In the data rows, the value 128 means zero.
Here are some numbered points:
172 123 144 136 131 149 121 145 108 101 119 143 0
167 140 156 108 140 122 118 123 110 123 117 105 1
131 106 104 160 110 161 144 146 112 106 125 134 2
168 93 120 176 129 171 146 138 144 87 116 168 3
144 102 151 102 129 94 168 185 151 172 76 129 4
123 120 95 182 126 121 147 132 123 86 139 138 5
161 81 146 132 140 153 112 179 160 113 156 164 6
98 158 138 154 153 110 141 130 121 119 131 114 7
111 122 108 144 153 127 143 131 151 94 122 144 8
114 147 127 100 113 151 198 192 111 178 114 128 9
139 123 110 170 139 123 128 149 94 91 135 130 10
106 122 109 168 152 124 125 136 110 85 126 124 11
193 140 176 113 145 112 144 117 109 95 111 90 12
124 151 129 69 149 109 123 106 145 129 115 100 13
150 125 128 106 171 127 134 106 151 108 116 125 14
181 129 126 155 102 192 151 86 140 69 102 163 15
201 115 152 109 129 153 130 131 121 107 108 142 16
96 114 97 103 163 116 152 116 183 125 142 140 17
144 181 193 148 102 113 106 173 113 157 125 83 18
148 129 151 167 97 156 142 146 107 138 117 138 19
123 119 112 160 108 137 129 146 113 130 142 133 20
135 70 163 185 36 200 173 157 139 135 96 129 21
100 100 114 117 127 145 127 113 170 140 142 149 22
170 81 156 175 139 170 135 124 107 103 111 117 23
89 163 102 174 161 127 117 125 82 95 136 133 24
124 149 141 89 147 109 125 105 156 139 116 104 25
126 165 145 138 91 126 134 133 105 166 140 82 26
114 149 113 157 116 125 130 144 120 113 143 113 27
91 140 110 140 135 105 129 123 130 125 141 107 28
115 94 133 74 107 152 130 124 161 171 121 177 29
150 128 123 158 129 140 131 138 122 109 118 128 30
119 154 98 94 142 90 120 87 170 184 131 118 31
150 113 148 84 136 142 125 118 150 146 116 145 32
93 102 88 112 148 130 136 113 179 125 129 152 33
112 166 127 109 123 89 130 115 126 130 138 102 34
123 153 117 165 142 109 128 131 112 95 133 102 35
128 126 104 152 170 110 146 122 148 91 135 121 36
152 133 145 80 145 117 127 108 136 138 114 120 37
106 116 157 158 65 144 151 145 101 130 142 136 38
135 166 143 125 146 94 120 111 105 111 129 77 39
133 99 135 90 120 161 125 139 159 150 111 157 40
174 124 140 97 203 135 133 104 160 81 103 126 41
105 151 110 172 138 107 114 150 147 127 156 124 42
193 191 174 124 146 149 129 127 125 123 97 107 43
91 96 85 158 151 109 143 98 151 127 150 124 44
142 157 125 146 153 97 126 121 123 104 112 94 45
103 138 120 131 114 111 121 113 122 145 142 114 46
169 142 177 118 95 131 115 128 91 145 127 100 47
133 146 182 120 158 87 139 107 83 116 111 91 48
103 126 115 148 96 126 123 132 109 149 149 122 49
129 130 132 136 105 119 122 141 98 159 112 124 50
104 126 109 151 79 140 115 137 115 165 159 144 51
93 137 174 100 104 177 81 90 158 146 107 172 52
106 84 105 127 105 163 159 141 171 132 139 195 53
134 91 137 119 72 152 94 153 138 145 160 143 54
115 96 115 138 83 164 129 153 138 158 133 165 55
175 128 153 127 139 119 122 134 109 130 99 99 56
132 88 132 117 110 148 126 139 158 92 113 169 57
103 120 93 153 132 120 137 137 126 109 137 130 58
138 162 146 121 134 102 119 116 103 133 135 80 59
141 155 156 124 162 106 114 108 102 118 141 72 60
161 143 137 146 155 124 126 136 104 97 127 105 61
158 139 151 118 138 125 124 118 105 120 113 104 62
122 145 108 162 156 107 135 131 113 89 132 97 63
137 107 92 147 123 142 121 132 87 121 131 108 64
101 120 119 85 132 119 134 112 165 152 127 141 65
100 146 120 123 126 95 125 122 129 144 140 99 66
170 148 173 126 106 148 110 124 114 139 114 109 67
160 121 130 84 146 160 119 135 146 141 132 131 68
102 114 120 137 84 144 125 136 121 144 144 146 69
115 137 105 166 108 125 124 140 106 119 142 112 70
139 128 118 191 119 126 115 136 85 113 163 128 71
144 107 129 140 103 159 133 149 125 132 128 153 72
151 145 153 108 172 149 161 85 145 140 105 131 73
90 102 112 135 83 140 129 132 144 151 151 140 74
105 124 99 164 138 129 137 137 129 115 141 130 75
104 123 98 162 131 137 141 152 137 109 137 138 76
106 95 107 120 119 138 137 134 155 140 132 163 77
115 124 126 93 118 143 127 126 153 146 133 146 78
118 130 118 166 144 136 142 132 118 99 122 164 79
137 102 109 121 126 150 119 129 165 146 145 180 80
108 112 102 131 119 125 152 133 174 111 126 155 81
168 170 100 105 135 105 132 95 179 133 134 130 82
142 131 122 136 117 128 118 146 124 89 119 162 83
110 143 115 165 132 127 147 113 141 120 129 128 84
151 104 122 117 182 113 134 106 160 104 123 143 85
New points follow, each followed by the numbers of its two nearest points above by angle, nearest first.
95 134 111 154 84 119 125 141 109 152 154 113 --> 49 51
83 141 95 153 121 110 133 136 134 134 142 117 --> 28 58
100 147 130 114 121 167 146 160 127 156 95 124 --> 9 40
139 115 120 168 98 141 122 143 109 125 143 130 --> 20 71
166 105 130 113 134 147 129 123 145 117 127 158 --> 16 57
111 120 135 79 128 101 112 109 167 171 123 133 --> 65 31
132 130 121 125 130 126 135 116 135 125 129 125 --> 82 14
101 118 132 139 95 112 129 133 122 154 143 128 --> 49 51
89 140 153 84 97 148 103 127 90 115 125 156 --> 52 69
129 106 99 148 103 126 140 166 115 136 132 131 --> 20 2
132 130 123 93 180 133 150 108 170 106 124 129 --> 14 41
167 122 195 104 129 157 138 130 139 124 85 138 --> 16 32
86 132 105 110 128 117 133 122 155 148 136 131 --> 65 17
70 160 92 146 132 95 138 108 146 142 152 103 --> 28 66
163 139 158 125 88 129 104 130 82 153 127 100 --> 47 67
145 104 126 129 103 165 136 145 126 133 143 156 --> 72 55
115 130 112 122 150 95 150 130 141 135 116 132 --> 17 31
114 129 125 80 145 127 129 106 161 153 131 132 --> 65 78
68 142 109 151 131 104 126 115 140 130 151 117 --> 28 46
131 109 93 173 184 145 149 127 152 70 118 169 --> 8 79
87 152 157 91 153 84 107 91 156 157 117 105 --> 25 13
179 124 143 141 139 139 128 137 99 95 120 123 --> 0 61
173 155 184 104 98 130 102 131 76 149 119 81 --> 47 67
150 135 152 135 106 120 112 133 95 142 138 100 --> 47 18
66 118 90 155 101 101 146 146 137 109 126 114 --> 58 28
77 148 118 104 146 89 134 114 151 147 144 107 --> 66 28
121 99 107 119 174 147 157 120 148 85 126 148 --> 8 85
98 144 147 150 102 141 138 151 116 152 158 94 --> 26 49
91 145 128 115 127 92 126 134 114 138 137 111 --> 66 34
168 126 149 77 154 122 113 114 134 111 98 116 --> 37 1
116 130 118 138 110 119 121 135 119 138 137 121 --> 49 51
148 179 127 151 133 94 124 124 145 145 125 146 --> 82 42
91 147 94 153 154 92 128 116 141 121 135 122 --> 28 44
157 121 131 141 125 140 129 145 116 116 118 133 --> 0 30
157 129 166 77 135 139 122 120 144 155 99 163 --> 32 37
120 147 138 135 106 117 112 123 106 148 136 100 --> 26 46
109 146 131 104 164 109 144 107 153 121 136 138 --> 17 25
139 96 97 169 149 148 141 150 132 95 124 155 --> 3 79
144 104 131 142 107 160 130 145 120 130 121 161 --> 72 55
140 101 127 133 113 150 128 141 126 129 124 161 --> 72 55
123 137 113 151 144 115 138 130 120 99 130 112 --> 63 35
142 120 131 134 113 146 126 138 121 124 126 140 --> 72 19
115 133 128 150 96 123 153 125 111 111 152 130 --> 38 70
65 141 83 154 105 106 133 138 121 138 149 110 --> 28 49
119 124 118 175 85 143 130 154 105 133 135 135 --> 20 38
148 134 164 109 91 120 100 127 82 163 135 102 --> 47 67
82 133 107 150 147 103 124 121 146 112 138 113 --> 28 44
149 118 146 91 137 141 123 114 143 138 120 144 --> 32 68
182 113 156 91 148 158 128 129 130 121 114 140 --> 16 68
157 125 109 178 134 146 145 144 118 82 119 135 --> 30 10
128 151 129 128 133 111 113 119 108 100 128 94 --> 39 60
54 141 116 133 120 79 146 131 149 129 161 116 --> 28 66
188 128 176 94 112 132 122 134 101 147 98 174 --> 16 67
161 111 119 160 133 153 154 151 122 99 125 157 --> 3 30
183 173 177 113 81 115 102 121 57 168 121 80 --> 47 67
63 154 87 151 122 99 131 132 142 147 161 105 --> 28 66
119 119 106 154 125 144 137 139 130 120 135 136 --> 76 75
121 137 136 151 126 116 109 140 117 117 118 104 --> 35 45
151 72 199 87 102 138 125 101 159 151 123 156 --> 32 29
173 118 157 144 132 161 118 143 111 110 121 122 --> 0 23
134 115 133 84 129 141 125 116 148 150 121 137 --> 32 29
161 131 165 47 123 135 118 152 167 168 126 158 --> 32 68
139 95 104 151 165 156 143 139 137 93 110 168 --> 3 8
114 144 133 106 168 93 117 124 162 138 108 113 --> 25 13
